First come named turns, each shown by rows before and after it. For each pair of rows after them, which turns, in which order, take the first row to the second? The first pair is done for you.
Q (before -> after):
[-2.81  0.66  0.42  2.54 -1.41 -0.70 -0.81 -0.08 -0.59  1.97 -1.19 -2.19
 -0.85  0.72  2.64 -0.05  0.06  1.04 -1.30 -1.73 -0.11 -0.09 -0.54  0.85
  1.11  0.27  1.02 -0.26  1.53 -0.50 -0.99  0.95] -> [-1.09  0.16 -0.40  1.72  0.01 -0.35 -0.98 -0.63 -0.81  0.83 -0.36 -2.35
 -2.50 -1.10  1.74 -0.34 -1.40 -0.51 -2.15 -2.60  0.51 -1.18 -0.46 -1.46
  1.44  1.22  0.49  1.51 -0.09 -1.05 -1.45 -1.01]
[ 0.46 -0.34 -1.51  2.36 -0.62 -0.45  1.73 -2.25  0.56 -1.39  1.92  1.81
 -0.06  2.31  0.85 -0.51 -2.30  3.14 -1.62 -1.21  0.14  1.97 -0.23 -1.00
  3.97 -0.06  1.80  0.52  3.74 -0.46 -2.29 -0.21] -> [ 1.79 -0.59 -1.84  1.42  0.24 -0.31  2.14 -2.19  0.81 -1.91  2.13  1.97
 -0.34  1.66  0.33 -0.53 -2.55  2.13 -1.74 -1.36  0.50  1.66 -0.01 -1.62
  4.13  0.36  1.53  1.18  2.79 -0.73 -2.22 -1.07]
[-3.50  1.38 -0.65 -2.76 -3.57  0.74  1.29 -0.19 -0.07  2.67 -0.90 -0.78
  0.22  0.56  2.95  2.26 -1.06 -1.99 -0.55  0.07 -0.33  0.61 -0.47  0.16
  1.11  6.37  1.39 -0.39 -0.50 -0.10 -1.68  3.38] -> [-3.67  1.09 -1.07 -2.02 -3.23  0.56  0.59 -0.77 -0.41  2.54 -0.73 -1.21
 -0.59 -0.16  3.10  2.27 -1.48 -2.12 -1.44 -0.48 -0.22  0.12 -0.58 -0.74
  1.27  6.50  1.10  0.02 -0.58 -0.32 -2.07  2.61]
[ 2.07  0.43 -1.18  0.53  2.38  0.31 -0.08 -0.39  0.96 -1.31  1.59  0.70
 -0.12  1.39 -2.78 -0.40  0.81 -0.15  2.56  1.61  0.47 -1.09  0.33  1.31
  1.77 -1.31 -0.15 -0.74  0.62  1.75  2.20 -1.42] -> [ 0.80  0.64 -0.49  1.55  1.61 -0.04 -0.36 -0.34  0.85 -0.45  1.21  0.59
  0.37  2.07 -1.93 -0.14  1.55  0.98  2.77  1.50  0.17 -0.71  0.03  2.23
  1.69 -1.83 -0.08 -1.45  1.45  2.05  2.12 -0.39]
M (before -> after):
[ 1.65 -0.98 -0.65  1.62  1.39 -0.85 -0.63 -0.67 -0.56 -0.62  0.66  0.04
 -0.41 -0.54  0.79 -0.61 -0.59  0.19 -1.29 -2.29 -0.64 -0.68 -0.81 -1.65
  0.97 -0.26 -1.74  0.99  0.60 -0.55 -0.14 -1.76] -> [ 3.12 -0.76 -0.57  0.14  1.74 -0.77  1.13  0.00  0.11 -1.32  1.01  1.85
  1.65  0.76  0.29 -0.52 -0.19  0.84  0.48 -0.79 -0.89  0.21  0.59 -0.55
  1.24 -0.69 -1.91 -0.19  0.93 -0.01  1.07 -0.97]
[-1.31  1.64 -1.93  0.85 -2.51 -1.03  0.13 -1.18  0.33  0.56 -1.77 -0.11
  1.23 -0.97  0.42  0.97 -0.79  1.09 -0.82 -1.32 -0.17 -0.34 -0.06 -0.67
  1.97  0.14 -0.17 -0.47  0.09 -0.43  0.49  2.02] -> [-0.99  1.73 -1.99  0.83 -2.31 -0.93  0.55 -1.10  0.32  0.53 -1.39  0.28
  1.61 -0.99  0.23  1.01 -1.05  1.40 -0.68 -0.98 -0.39 -0.24  0.16 -0.89
  2.16  0.07 -0.39 -0.63  0.30 -0.47  0.86  2.03]
[-0.54 -0.04 -0.42  0.64 -0.71 -1.03  0.39 -0.28 -0.37  0.45  1.05 -0.08
 -0.87 -0.31  0.76 -0.49 -0.83  0.15 -2.23 -1.42 -0.08  0.15  0.26 -0.97
  0.09  1.04  0.01  0.05 -1.23 -0.37 -0.27 -0.68] -> [ 0.60 -0.22 -0.89  0.33 -0.45 -1.08  1.23 -0.45 -0.27  0.00  1.33  0.90
 -0.12 -0.21  0.37 -0.76 -0.87  0.84 -1.54 -1.12 -0.30  0.38  0.83 -1.31
  0.63  0.96 -0.28 -0.02 -0.98  0.09  0.11 -0.78]
R (before -> after):
[ 1.81  0.36  0.65  0.58  0.69  0.34 -0.03 -1.06  0.38 -2.21  0.58  0.08
 -1.48 -2.09  0.34 -3.95 -1.60 -0.22  0.13  1.66  0.01  0.80 -0.29 -2.66
  0.61  1.99 -1.88  1.32  0.06 -0.72  0.01 -0.78] -> [ 0.86  0.60  1.12 -0.23  0.72  0.60 -1.00 -0.70  0.66 -1.80 -0.13 -1.01
 -2.39 -2.49  0.21 -3.48 -1.03 -2.07 -0.23  1.44  0.46  0.15 -0.86 -2.01
 -0.69  1.69 -1.26  1.88 -1.14 -0.92 -0.41 -0.66]
[-1.17  0.20  1.99  0.82 -0.83  0.88  2.07 -0.87 -0.04  1.62 -0.08 -0.59
  3.79  0.65 -0.34 -1.16 -1.16  1.16  2.09  1.01 -0.73  1.74 -0.66 -0.19
  2.62  0.51 -0.44 -0.41  4.07  1.27  1.90  2.63] -> [-2.88  1.06  3.09 -1.78 -0.81  1.66  0.89  0.00  1.04  2.01 -1.41 -2.82
  2.70  0.20 -0.95 -0.35 -0.30 -2.73  0.87  1.00  0.55  0.81 -1.39  1.17
  0.10  1.01  1.25 -0.10  1.22  0.85  1.08  3.02]
[-2.22  0.73  2.94  1.14  0.60  0.05 -2.00  1.90  2.46  3.68 -0.29 -0.38
 -1.07  0.54 -0.05  0.00  2.13 -0.28 -1.79  1.80 -1.23 -0.11  0.65  0.97
 -4.57 -1.28  1.86 -0.51  0.60  2.32 -0.82  3.59] -> [ 0.34  0.35  1.21  2.65  0.53 -1.17  0.68  1.04  1.46  2.61  1.63  2.88
  1.39  1.32  0.66 -0.67  0.39  4.21 -0.30  1.68 -2.41  1.41  1.89 -0.73
 -1.69 -0.61  0.13 -1.62  3.26  2.78  0.33  3.23]
[ 1.78 -1.25 -2.09  4.07 -0.29 -2.42 -0.44 -0.33 -1.10 -2.00  2.04 -0.37
 -0.68 -0.11  0.87 -0.48 -0.80  4.35 -0.27 -0.19 -2.39  1.01  1.41 -1.88
  1.82 -0.24 -3.26  1.93  3.91  0.14  1.18 -0.47] -> [ 1.22  2.56 -0.17 -3.88 -0.80 -1.77  2.12  0.72  2.35 -2.24  0.38 -2.96
 -0.40 -1.10  0.04  1.25 -1.20 -2.99 -2.34  0.96  0.22  1.48  1.97  0.12
 -2.61  3.85 -0.01  1.32 -2.42 -0.85 -0.20  1.05]

Each pair is two turns apart.
[-2.23  2.26  0.25  0.55 -0.88  0.09  0.11 -0.94 -0.13 -0.58 -0.80 -2.16
 -1.62 -1.17  2.82  0.46 -2.96 -0.94 -3.02 -1.80  1.05  0.41 -0.87 -1.40
  0.11  3.36 -0.21  0.52 -1.53 -1.59 -2.63 -0.01] -> [ 2.60  1.66 -1.01 -1.73  0.97  0.38  2.58 -0.93  0.01 -2.27  0.80  0.85
  0.16 -0.84  1.17 -0.19 -3.80 -0.09 -1.02 -0.87  0.98  0.90  1.05 -2.49
  1.51  3.18 -1.49  0.49 -1.92 -0.74 -0.98 -1.08]
M Q
[-1.08 -0.53  1.79 -1.59  2.42  0.29  0.45 -0.46  1.55  0.84 -1.29 -2.04
 -1.42  0.88 -1.24 -1.07 -0.27 -2.65 -0.32 -1.25  0.34 -0.55 -1.25  0.00
 -2.27  1.61  0.79 -0.27 -1.14 -2.15 -0.01  0.16] -> [-1.95 -0.21  2.46 -1.48  1.47  0.16  0.64 -0.25  1.74  1.08 -1.65 -1.90
 -0.45  1.64 -0.89 -0.95  0.40 -2.00  0.44 -0.54  0.28  0.03 -1.18  1.28
 -2.37  1.19  0.93 -1.09 -0.32 -1.80  0.12  1.47]
Q Q
[ 0.53 -0.61 -1.30  0.76  1.21 -0.34 -0.97 -1.40 -1.70 -0.44  0.18 -0.30
 -2.40 -2.61 -0.12  0.32 -2.30 -1.40 -2.86 -1.09 -0.32 -0.77 -0.44 -2.32
  1.37 -0.25  0.47  2.14  0.45  0.13 -0.92 -2.10] -> [ 2.76  0.87 -1.10 -3.21  1.31 -0.19  2.52 -0.59 -0.55 -1.60  0.82  1.38
  0.57 -1.20 -1.12  0.50 -2.23 -1.90 -0.93  0.90 -0.03  0.85  1.25 -0.95
  1.02  0.99  0.78  0.51 -0.59  0.91  0.23 -1.00]
R Q
[ 1.92  0.35 -1.72 -1.54 -1.62 -1.42  1.96  0.56  0.59 -0.17  0.80  1.15
  2.08 -0.46  0.18 -0.37 -0.98  1.72 -0.30  1.22 -0.52  1.90  0.60  1.61
  1.28  1.75 -0.23 -1.31 -0.47 -0.14  1.16  1.51] -> [-0.88  0.80 -0.80 -0.13 -2.94 -1.64  0.50  0.71  0.48  0.95 -0.24 -0.21
  1.42 -0.42  1.16  0.00 -0.22  1.99 -0.98  0.74 -0.41  1.74 -0.26  2.64
  0.41  1.42  0.36 -1.67  0.19 -0.35  0.44  2.63]
Q M
[-5.28 -0.61  0.24  0.32 -1.18 -1.45 -0.33  2.35 -1.68  3.40 -2.42 -2.95
  0.77 -0.07  4.12  1.06  2.26 -0.26  1.40  0.79  0.75 -0.48  0.31  1.99
 -0.36 -0.65  1.87 -0.51  0.65 -0.66 -2.21  0.33] -> [-2.85 -0.87 -1.85  2.77 -0.81 -2.51  1.91  0.40 -2.84  2.06 -0.35 -1.27
  0.97 -1.37  5.33  0.03 -0.82  2.79  0.76 -0.68  0.05 -0.07  0.87 -1.38
  2.76  0.79 -0.12  0.07  2.13 -1.32 -2.10 -1.40]
R Q
[ 0.99 -0.88  0.03 -0.45  1.27  1.58 -0.87 -0.64 -0.40  0.08 -0.90  0.07
 -1.26 -0.23 -1.37 -0.69  0.48 -0.67 -0.09  0.57  0.16 -0.64  0.38 -0.69
 -1.05 -0.69 -0.94  0.74 -0.19  0.90  0.29 -1.55] -> [ 0.43 -0.61  0.52 -1.08  0.97  1.64 -0.57  0.00 -0.07  0.35 -1.25  0.03
 -0.52  0.35 -1.39 -0.50  0.95 -0.89  0.41  0.98  0.11 -0.41  0.44  0.31
 -1.69 -0.86 -0.59  0.32 -0.09  0.97  0.34 -0.88]
Q M
[-1.44  0.41 -2.05 -0.59  0.80 -1.22  1.22  0.31  1.13 -1.36 -0.01 -1.00
 -0.61 -0.88  0.96 -1.00 -3.42 -2.62 -1.58 -3.92 -1.35  3.48 -0.56 -2.30
  0.51 -0.93  1.36 -2.22 -1.06 -0.73 -2.32 -3.83] -> [ 0.32 -1.24 -2.72  0.62  1.59 -1.23  1.18  0.31  0.08 -1.69  0.82  0.84
  0.09 -0.22  0.29 -1.73 -3.15 -0.23  0.29 -3.29 -2.09  3.66 -0.35 -2.63
  1.83 -2.38  0.16 -2.29  0.65 -0.21 -1.13 -4.22]
R M
